In the rows, zero is written as 128.
One turn sends every row of this set to another row. A few are shown first. Where does it send the rows asked after them?
D: [137  87  90  95 154 114 118 129 139 127 135 150 120 170 130 123 117 126]
F: [148 125  93 120 128 113 131 148 140 138 132 155  99 179 138 117 117 135]
Z: [171 114 148 139 140 113 117 127 145 124 135 161 102 136  93 136 134 140]
H: [136  78 110 122 116 111 114 135 148 131 118 143 114 182 145 129 110 148]
B: [112  92 121 101 125  89  89 128 135 142 133 146 129 125 140 108 165 138]
J: [137  88 118 116 147 112 106 140 145 130 129 155 101 164 143 130  98 154]
V: [144 105 119  97 104 124 115  93 146 145 130 143  67 128 119 137 122 163]
K: [103 119 139  97 114 115  90 120 129 157 142 135 116 120 131 124 159 120]
X: [106 108 149  95 118 103 100 135 129 165 141 138 119 116 133 139 144 132]
U: [170 108 148 143 115 116 128 132 153 134 137 152 122 152  99 142 138 130]
W: [160 132 140 120 111 113 133 139 146 138 138 169  82 168 108 121 149 123]
E: [113  93 125 104 136  79 101 127 128 135 119 140 128 120 130 127 162 142]
M: [174 116 139 116 121 120 107 128 128 123 136 154 111 153  86 109 143 121]
R: [135 120 130 118 108  97  90 138 118 149 129 123 134 111 119 113 142 148]
P: [152  96 119  72  99 123 116 103 150 161 153 153  88 135 118 125 129 140]
S: [132 122 120 121 121 105  91 134 129 152 144 132 144 111 124 108 156 132]
A: [152 112  97  96 102 105 141 117 156 151 135 163  74 155 130 120 144 149]
L: [141 100 120 103  91 124 132  90 152 145 125 136  84 146 117 147 136 144]

S -> K
P -> D
And these:
V -> J
A -> F
U -> L
X -> E

One turn sends every row of this set to another row. A few are shown first. Where does it send the rows asked after them?
zem: [103 157 170 168 140 121 123 117 125 154 114  92 105 129 129 146 146 113
 110 139 145 141 115 110 107 117 109  97 125 124 157 152 126 110 104 106
 157 106 166 125 122  87]
Vobo: [100 121 126 133 131 160  97 151 135 127 122 131 104 129 121 130 126 175
 128 123 174 127 111 166  86 134 146 122 131 131 113 136  95 127 130 136
 129 125 116 114 126 101]
kar: [130 145 131 124 118 140 107 138 127  96 125 117  95 129 117 134 120 158
 146 108 168 129  83 154 100 129 144 145  95 142  96 166 121 122 110 118
 155 120 160 129 106 113]
Binim: [ 99 154 170 151 149 116 121 108 131 167 125  98 109 133 128 138 146 116
 118 127 141 145 118 109 103 111 106 101 132 119 156 149 124 107 111 110
 160  98 166 132 121 101]
Pifop: [111 149 156 157 127 135 119 130 129 154 127  82 114 139 125 139 148 110
 108 137 133 144 105 116 107 129 117 104 137 111 167 143 121 100 104 109
 161 101 145 137 125 120]
Lumi: [ 98 149 159 163 137 134 111 120 134 158 117  86 100 131 132 148 141 118
 100 138 146 149 123 105 117 120 110 109 126 115 169 145 113 106 106 102
 166  99 151 129 123  96]
fen: [102 152 146 146 132  98  87 114 138 110 128  94 106 141 122 128 115 111
 112 117 154 171 130 105 131  95 103 136 114 156 117 145 107 127 104 127
 136 127 117 114 162 123]
kif: [117 138 105 143 132 145  91 132 152 115 135 112 128 128 157 132 126 177
 129 100 150 130  95 155 109 123 142 149 116 116 122 149  92 114 128 120
 123 135 140 146 116 114]
lidi: [129 154 121 105 123 134  86 141 126 105 102 116 110 140 132 143 125 151
 136 101 162 119  74 158 127 141 134 142 110 138 130 150 109 119 116 123
 153 112 147 120 107 142]
ratu: [106 151 134 143 145 106 100 133 139 104  83 130 137 127 142 138 136 166
 133 130 171 128 100 141 116 102 137 132 121 138 113 149 106 126 143 124
 139 102 145  70 119 112]
Vopuf: [120 157 121 133 124 142  91 136 140 148 108 154 136 156 143 125 131 164
 128 110 156 124 106 128 151 129 152 138 131 126 125 141 112 130 133 132
 123 141 134 122 142  87]
vakat: [110 104 131 151 137 156 106 151 139 154 164 122  93 133  98 122 142 149
 128 129 139 123 107 137  95 152 140 128 126 111 126 120 109 118 124 121
 129 124 136 130 112 103]
kabud: [100 141 158 100 139 101  87 143 137 112 101 142 110 146 136 150 127 141
 146 119 159 122 122 137 113 151 157 132 113 130 116 154 130 140 109 134
 125  98 139 105 143 126]
mefe: [109 150 168 167 132 118 127 126 129 143 126  84 118 129 127 144 151 107
 118 140 133 138 106 113  94 124 120  96 128 116 154 153 127 106  99 108
 152 105 157 132 121 112]
zarap: [131 181 140 133 116 123  92 141 129 113 113 138 117 137 122 127 128 168
 136 128 159 162 111 118 126 115 154 150 103 145 104 158 129 124 134 130
 173 118 159  93 140 100]
nafan: [121 134 145 149 143 109 124 127 144 150 147 130 102 148 114 122 136 137
 134 128 136 133 106 101 146 122 143 157 100 126 105 141 149 117 129 115
 139 105 176 118 122  82]
nalaf: [114 167 134 164 136 117  89 111 133 115 121 107 122 151 117 118 129 112
 118 107 152 168 117 105 125 106 103 132 145 142 128 138  95 122 115 130
 126 148 110 116 142 139]
zoneg: [124 124 115 178 132 147  98 147 150 129 168 100 109 120 121 128 144 159
 122 129 125 138 100 130 104 139 138 146 112 109 132 128 100 108 128 109
 138 129 151 131 107 108]
gotim: [120 146 156 151 115 106  92 112 113 113 119  86  99 142 102 129 105 117
 111 110 162 161 117 136 114 117  92 114 111 160 113 139 105 129 104 147
 130 129 125 124 140 110]
fumos: [106 147 114 112 153 126  83 123 149 124 104 123 117 139 164 145 125 165
 130  92 160 120  97 157 136 125 125 152 120 124 138 143  99 118 127 122
 124 115 147 130 113 122]
Potar: [115 151 150 160 129 118  76 104 123 124 122 106 110 146 111 126 115 122
 120  96 155 165 129 125 102 133  95 115 132 139 128 137  85 130 109 147
 117 144 118 133 128 126]
Kadod: [101 135 161 153 127 137 108 125 135 153 125  88 106 127 122 146 146 112
 111 137 141 142 116 104 104 130 119  98 127 109 167 147 109 112  99 100
 167  96 143 136 121 116]
daba: [120 152 152 152 134 119 102 140 134 153 149 136  95 131  99 122 139 152
 127 140 140 155 122 101 129 123 138 144 102 140 115 133 135 122 137 121
 165 115 174  97 132  73]
Falok: [106 152 143 112 138 128  95 149 137 114 146 120  85 136 138 135 120 170
 139 114 153 160 128 158  81 141 150 153 109 131 104 152 133 116 116 144
 141 115 148 134 145 118]
nodo: [105 150 172 149 134 122 110 122 127 158 132  97 114 124 120 143 151 113
 124 132 134 141 117 107  89 126 114  90 129 116 159 151 117 114 101 110
 163 105 157 135 124 112]
nik: [112 144 151 110 136 111 110 129 141 125 114 149 107 161 134 130 122 145
 146 115 163 135 116 115 137 129 162 156 107 128  95 163 147 131 118 127
 134 101 152 122 142 104]
Poge: [134 180 134 124 121 104  84 143 128  97 103 123 137 130 137 139 137 157
 141 121 148 140  88 141 116 123 145 138 110 142 121 153 117 121 130 130
 161 113 157  90 126 138]
puret: [116 134 146 177 132 111  98  99 129 105 113  93 115 149 112 125 114 116
 120 103 161 158 114 125 103 117  99 123 128 131 113 144  89 122 113 136
 112 124 115 125 115 134]
zazop: [112 148 146 130 126 108  99 110 123 123 120 106 105 152 101 120 117 101
 120 107 162 150 104 109 142  96  99 124 124 162 113 143 110 129 102 126
 138 130 116 120 146 125]
rog: [125 143 149 143 140 118 107 145 133 141 179 113  90 132 110 126 138 148
 138 123 120 148 114 135  93 149 139 145 104 124 114 135 142 111 120 133
 140 120 176 140 125 102]
nupe: [126 122 149 159 128 126 113 140 131 124 161 111  86 119  92 130 136 145
 141 132 140 135 101 127  93 141 142 138  89 131 102 145 127 122 116 112
 154 110 175 118 101  96]
Rovo: [ 98 137 144 157 137 120  91 107 136 114 113 117 108 151 107 124 123 103
 121 107 168 148 125  97 124 112 108 124 137 140 117 145  90 138 101 118
 119 136 104 114 134 131]
Pato: [ 96 147 129 131 146 139  89 149 131 115  88 123  99 130 134 144 126 171
 113 130 179 133 113 169 107 127 129 130 129 143 130 133  99 124 136 135
 138 111 126  80 125 106]
rukad: [103 129 125 152 134 133 101 132 156 125 104 140 137 135 138 122 130 177
 128 132 168 143 117 118 123 102 159 143 124 118 107 146  99 126 150 120
 141 103 123  89 133 101]
Zir: [ 95 142 138 113 140 124  80 157 141 101 110 113  93 137 145 150 123 163
 123 128 161 151 127 158  98 148 146 147 114 127 129 143 114 122 118 138
 139  94 126 103 140 137]
vaze: [100 114 129 163 149 137 103 136 159 160 148 131 110 137 118 117 142 157
 119 139 142 144 124 100 134 117 144 151 123 109 125 121 108 115 146 110
 143 106 138 105 127  91]
vuna: [103 166 142 108 149 107  76 132 138 137 101 153 128 142 154 145 134 159
 137 105 153 118 117 142 133 133 136 130 127 134 134 143 115 137 124 138
 117 128 152 113 141 102]
zolep: [123 137 118 166 131 151 107 142 143 162 141 131 112 144 112 119 146 148
 113 133 140 125  98 109 156 130 139 143 122 121 137 121 116 117 135 112
 137 133 147 114 122  77]
kebe: [114 136 154 140 129  93  89  95 132 118 129  85 108 141 118 126 102 118
 123  96 153 165 119 126 116 105  93 128 106 145 111 143 102 122 108 140
 129 114 130 140 134 130]
rin: [104 147 159 150 141 135 124 117 129 169 116  91 104 144 125 136 143 113
 106 131 146 143 108 113 121 116 107 107 138 116 165 141 122 101 112 107
 164  95 150 135 118 107]

nupe -> daba
kar -> zarap
And these:
lidi -> Poge
nalaf -> puret
mefe -> zem

One turn sends every row of this set to another row. A few are shown first. Where does it send the rows asked after them?
peke: [147 145 106 118 157 170 175 136 121 157 141  80]
mevo: [125 123 131 121 162 166 171 138 118 140 147  88]
vudud: [119 138 113 126 153 186 173 124 121 149 145  99]
tud: [148 141 146 125  98 156 133 156 116 161 100  78]
Reram: [149 130 116 146 103 168 168 146 118 183  96  98]
Garan: [148 133 106 104 102 142 148 146 107 149 121  74]
nov: [135 152 150 142 121 162 149 121 143 121 105  93]
Fulo: [ 95 143 141 146 131 170 148 159 129 148 134 106]
rotof: [140 146 129 137 146 167 160 115 141 125 112 106]
mozo: [140 149 108 102 140 153 161 153 117 168 134  66]
Kigeb: [155 135 156 142 108 138 156 140 137 173 121  97]
Neti: [126 136 122 110 131 138 178 119 113 152 154 103]
Lafu: [151 137 145 158 111 172 153 146 151 155 124  80]
bez: [144 136 158 154 107 180 151 132 125 151 105  82]
ger: [111 144 145 110 130 168 157 152 108 135 150 112]
keleb: [110 138 140 127 139 167 144 154 105 129 134 119]
Fot: [135 128 150 150 149 177 168 140 144 147 142  87]
damen: [112 156 137 162 113 169 165 151 141 170 117  94]
vonav: [142 152 132 109 115 149 149 160 116 161 123  55]
radu: [132 124 111  96 140 147 163 142  98 140 139  81]
dimut: [152 151 154 130 102 162 148 149 122 144 121  61]
gak: [140 128 165 151 127 150 175 128 135 166 129  96]
Batib: [122 145 100  98 145 163 153 145 111 160 139  95]
telo: [141 144 118 109 133 150 155 144  84 137 117 118]
botik: [135 141 107 120 163 158 164 122 134 144 110 104]
rep: [117 149 122 111 122 132 144 144 131 155  96  73]
nubov: [158 143 129 139 146 186 176 126 126 140 139  84]
dil: [102 156 151 145 138 171 163 151 130 147 138 108]
diza: [ 95 146 147 136 126 175 170 153 131 159 143  96]
som: [144 138 129 102 121 161 149 147  90 134 130 121]
guk: [151 143 105 127 108 149 159 144  93 158  95 104]
Tagat: [131 135 142 154 133 194 173 118 128 143 126  93]
zak: [142 144 114 103 112 128 159 132 115 162 143 104]
Buzez: [125 130 147 135 139 149 186 116 123 154 146 100]
suze: [160 148 152 147 119 182 162 133 128 133 130  74]
Latan: [157 143 131 119 101 128 147 142 128 172 126 101]
Feg: [124 144 103 107 149 139 157 137 128 159 100  86]
deres: [163 131 114 120 107 163 156 144  97 157 106 114]
lekor: [105 141 123 160 112 171 155 155 136 169 115  96]
Nozig: [116 151 141 117 149 161 158 147 102 129 139 120]
dimi: [115 138 134 154 114 175 175 150 135 184 117  90]
mepan: [133 130 121 120 132 159 146 147  87 130 115 121]
refeb: [157 138 123 135  88 154 143 147 133 156 116  73]
bazup: [135 150 114 152  98 158 162 147 122 176  95  93]
sil: [129 133 102 154 102 164 156 147 117 170  96 100]
Nari: [143 126 102 134 112 157 152 143  93 150  98 110]
tuku: [135 145 115  96 117 149 133 160 107 165 117  84]
Sapu: [124 154 145 127 107 143 141 137 137 136  97  76]

dimut -> vonav
Buzez -> gak
And these:
bazup -> guk
Feg -> botik
bez -> tud
lekor -> sil
Reram -> deres
Garan -> radu

One turn sends every row of this set to another row. A few are shown first. Where does it send the rows asked after them?
pak: [145 120 123 141 159 156 105 115 106 125 153 121 134 135 131 105 140 143
 143 115 113 129 141 164 139]
deg: [160  96 110 163 126 127 120 115 109 126 134 137 141 136 114  83 138 115
 165 136 124 124 116 157 117]
Biruk: [152 120 149 159 117 150 120 125 132 140 143 161 112 116 137 126 101 147
 128 163 153 105  95 145 141]
fala: [143 138 135 143 137 134 150 127 107 148 141 120  97 156 126 117 105 115
 115 138  93 101 106 106 141]
Ros: [159 116 165 172 130 141 130 103  86 143 133 128 108 122 123 115 127 145
 147 117 165 131 134 141 128]
desa: [141 108 139 164 104 111 137 128 124 150 151 121 101 150 116 109 126 115
 126 139  89 115  78 139 111]
poz: [142 131 146 119 129 130 129 127 141 151 115 147 109 117 147 120 112 148
 150 154 144 115 100 141 127]
Lir: [130 115 163 148 145 142 143 125 137 129 155 111  98 156 116  93 117 139
 110 121 106 116  99 151 135]
Foz: [171 138 138 142 127 137 130 133 153 171 145 145 134 136 135 130 116 156
 141 163 134 118  95 143 142]
Zos: [136 116 138 168  90 133  94 117 121 146 139 128 107 142 100 119 125 106
 127 176 112 137 129 155 139]
guped: [120 121 162 129 130 136 110 113 137 131 121 121 103 148  89  97 120 117
 137 160 128 142 139 163 144]
Vab: [157 131 149 149 120 113 104 151 105 154 146 142 121 186 128 141 113 107
 124 130 105 132 116 135 108]
mivev: [148 105 164 156 120 119 114 146 123 122 149 149 117 179 106 112 108 109
 122 118 137 137 109 156 105]
vak: [157 147 129 140 123 135 121 124 128 153 127 119 113 164 102 109 119 109
 131 171 109 135 150 132 160]
tesa: [155 133 151 130 138 127 120 150 116 120 131 140 103 181 139 109 106 119
 117 111 123 139 141 134 122]
divig: [153 124 127 142 160 139 108 110  85 140 146 144 146 138 105 126 121 106
 158 148 110 101 125 129 129]
lev: [175 138 160 140 140 124 136 106  91 159 132 122 110 125 120 126 142 139
 165 126 139 138 131 124 114]
vof: [195 121 167 181 127 125 129 109  98 164 147 130 127 135 110 117 141 144
 153 137 142 132 122 143 120]

guped -> Zos
poz -> Biruk
desa -> fala
And these:
lev -> Ros
Vab -> tesa
deg -> divig

One turn sends every row of this set to another row. A few are shown first. Where does it send the rows asked after them?
rerik: [132 179 128 150 159 159  98 137 110  86 104 111 129 133  98 130  99 158
 132 148 153 143  61 126 157 152  81 113 144 124 148 131 131 156]
todus: [162 173 129 144 169 148 111 131 120 110 110  84 118 132  57 128 127 149
 111 134 118 147  85 104 178 111 101 149 129 107 130  94 147 155]
Lur: [145 148 108 155 170 151  98 116 119  87  95 115 121 139  80 126 129 139
 106 143 118 116  97 126 183 139 113 122 146  93 132 140 118 176]
lopob: [135 155 115 136 181 157 115 114  93 113 112 141 129 121 125 100 102 115
 117 120 133 119  82 108 153 106  93 119 129  66 126 134 136 126]
gubiv: [122 170 114 149 160 156  95 134 104  94 110 110 127 128  91 128  93 163
 131 152 155 140  58 127 159 149  70 108 133 124 141 131 137 152]
goki: [155 151 131 136 163 129 117 118 140 108 102 101 106 112  89 142 149 119
 127 149 125 126  83 138 152  79  99 114 135  86 104 105 126 136]
vipu: [154 155 113 127 173 130 116 110 125 109 148  79 111 104 114 135 124 148
 118 137 126 130 116 135 168 110 120  94 140  94 148  95 118 152]
kifut: [133 133 128 124 175 150  88 143 122 129  97 117  97 122 139 105 121 148
 140 135 133 143  78 110 163 128 136  80 125 119 122  95 133 116]
Zudop: [127 147 133 113 160 130  79 130 115 144 124 151 120  89  99 110 105 170
 129 155 131 138  89 119 127 134 108 133 152  75 114  94 144 149]
zomup: [129 162 106 126 175 150 111 121  91 109 111 135 126 129 124 102 105 112
 115 122 132 112  80 116 145 106  89 106 133  65 131 133 127 127]
kibe: [119 159 123 117 147 180 123 118 131 133 102 136 138 124  90 116 119 145
 102 140 168 121  91 128 150 114 112 134 139  92 105 137 128 125]
vop: [131 164 118 126 189 129 101 152 123  97  93 104 119 106 105 127 125 172
 117 117 145 155  70 128 172 123 138 110 145 123  93 104 133 119]
luzug: [147 130 125 141 151 131 105  96 136 119 123 120 131 109 119 132  97 147
 110 131 129 110  86 130 137 151 118 122 146  80 117 119 125 185]
Mesok: [143 142 126 137 142 128  85 151 125 106  97 139 141  88  96 141 102 166
 114 121 148 146  91 123 168 110  75 132 107  66 144 107 141 145]
roku: [129 148 103 127 162 155 111 130 138 108  89 122 138 106  90 124 133 119
 107 166 171 155  96 141 182 128 118  94 113 115 116 104 112 147]
kan: [135 144 132 119 135 159  94 108 131 152 116 115 132 100 126 112  95 169
 103 142 152 142  95 111 147 111  82 116 165  98 107 115 129 141]
sufu: [157 181 129 104 188 131  85 136 134 129 101 100 125 124  87 103 106 131
 139 131 128 152  85  90 161 125 106 100 107  95 146  86 137 134]
Venu: [140 157 116 140 160 117 123 125 115 128 102 132 117 109 104 127  94 157
  85 169 112 143  90 117 161 126  89 136 130 119 163  90 161 163]
kezu: [139 180 119 140 142 156  96 117 112 128 125 117 105 108  81 130  98 142
 113 119 135 128 111 118 157 138  98  89 120 117 167 108 128 149]
tiziv: [135 158 100 149 183 115 133 136 115 124 116 125 129 101 113 105 122 131
 128 198 146 132  76 123 170 130 132 112 121  96 134 103 147 154]
veve: [119 140 140 141 167 131  93 108 113 126  67 121 104 116 112 101 126 142
 108 170 143 125  77 106 145  90  79 108 142 112 105 114 127 132]
basa: [110 155 126 127 174 114  80 146 124  97 107 116 119 104  91 113 126 169
 109 153 144 178  53 119 154 143 109 136 163  99 132 118 139 144]
rik: [133 163 121 113 181 142  98 147 138  98 114  74 119 133 117 118  96 149
  83 117 149 149  83 116 161 131 134 100 119  88 104 126 141 153]
sebog: [143 131 126 115 186 127  80 126 140 131 102 136 122 120 103 105 115 185
 127 158 156 140  66 111 148 120 135  88 116  82 144  99 129 142]
zur: [114 154 122 139 129 131  87 129 126 125 117 100 138 102 112 104 112 152
  97 123 156 194  85 104 157 129  91 120 141  81 132 103 140 154]
rugot: [123 131 120 138 166 145  96 142 144 114 100 109 102 119 126  96 124 116
  94 166 138 140 107 136 154 136 130  92 107  90 116  94 150 147]
vikob: [140 151 102 144 188 115 131 131 112 123 118 116 140 112 113 101 126 138
 134 196 144 131  81 124 170 144 125 117 118  97 123 100 142 154]
regi: [123 138 140 142 164 147 101 129 142 114  85 135 108 133  82  99 137 147
 100 163 160 121  90 130 129 103 116 126 122  69 118 102 146 137]
kufiz: [155 145 116 147 162 137  91 126 100 126  97 130 112  85  98 127 114 183
  97 125 126  96  95 112 167  98 106 116 114 103 131 140 139 148]
kabi: [166 181 125 119 182 138  86 134 134 125 106  95 116 117  86 100 114 136
 138 132 134 148  81  88 161 135 107  90 107  90 143  87 138 133]
Nemi: [144 136 126 135 142 133  84 156 129 116  90 138 137  91  85 143  95 157
 119 116 146 145  88 113 169 109  80 127 109  70 135 108 136 159]
tofup: [151 170 128 121 168 116 111 135 134 121  85  89 126  95 132 136  99 174
  97 141 117 139  67 111 155 110 116 120 113 133 121 128 153 152]
gupu: [140 160 111 126 193 146 115 136  83 127 137 103 119 106 106 105 112 165
 128 153 125 119  77 101 182  98 120 132 132 101 148 129 147 134]
bomib: [141 134 132 147 146 136  93  97 143 118 131 111 133 103 114 132  92 146
 121 139 124 114  96 133 144 145 121 121 148  76 120 125 127 178]
fide: [108 179 122 128 150 144 104 101 117 135 108 106 124 118 101 105 124 122
  95 111 134 143  96 112 145 140 116 123 112  84  92 130 138 140]
Fefi: [154 148 132 138 163 127 113 131 129 112 105  98 107 106  95 145 155 123
 130 155 130 129  90 131 147  76 104 117 125  83 105 109 115 142]
Bonet: [130 122 142 119 157 141  98 153 105 100 103 107 101 132 132 123 113 160
 121 150 144 147  47 104 146 115  89 132 152 113 133 120 141 135]
namut: [148 171 132 122 173 115 109 124 130 120  94  88 122  96 129 147 102 169
  98 140 131 144  68 115 143 108 114 124 107 140 123 123 151 157]
muvuz: [147 133 112 138 182 119 114 126 108 101  94 144 113 121 122 120 126 141
 105 139 124 146 103 107 173  98 100 116 128  68 173  97 126 152]
dobi: [125 151 110 135 127 145 115 156 112  96 117 110 149 112  94 134 113 143
 123 126 158 164  93 141 163 125 106 124 141 100 108  77 139 143]

Fefi -> vikob
fide -> veve
And these:
kibe -> regi
Lur -> muvuz
tofup -> rerik

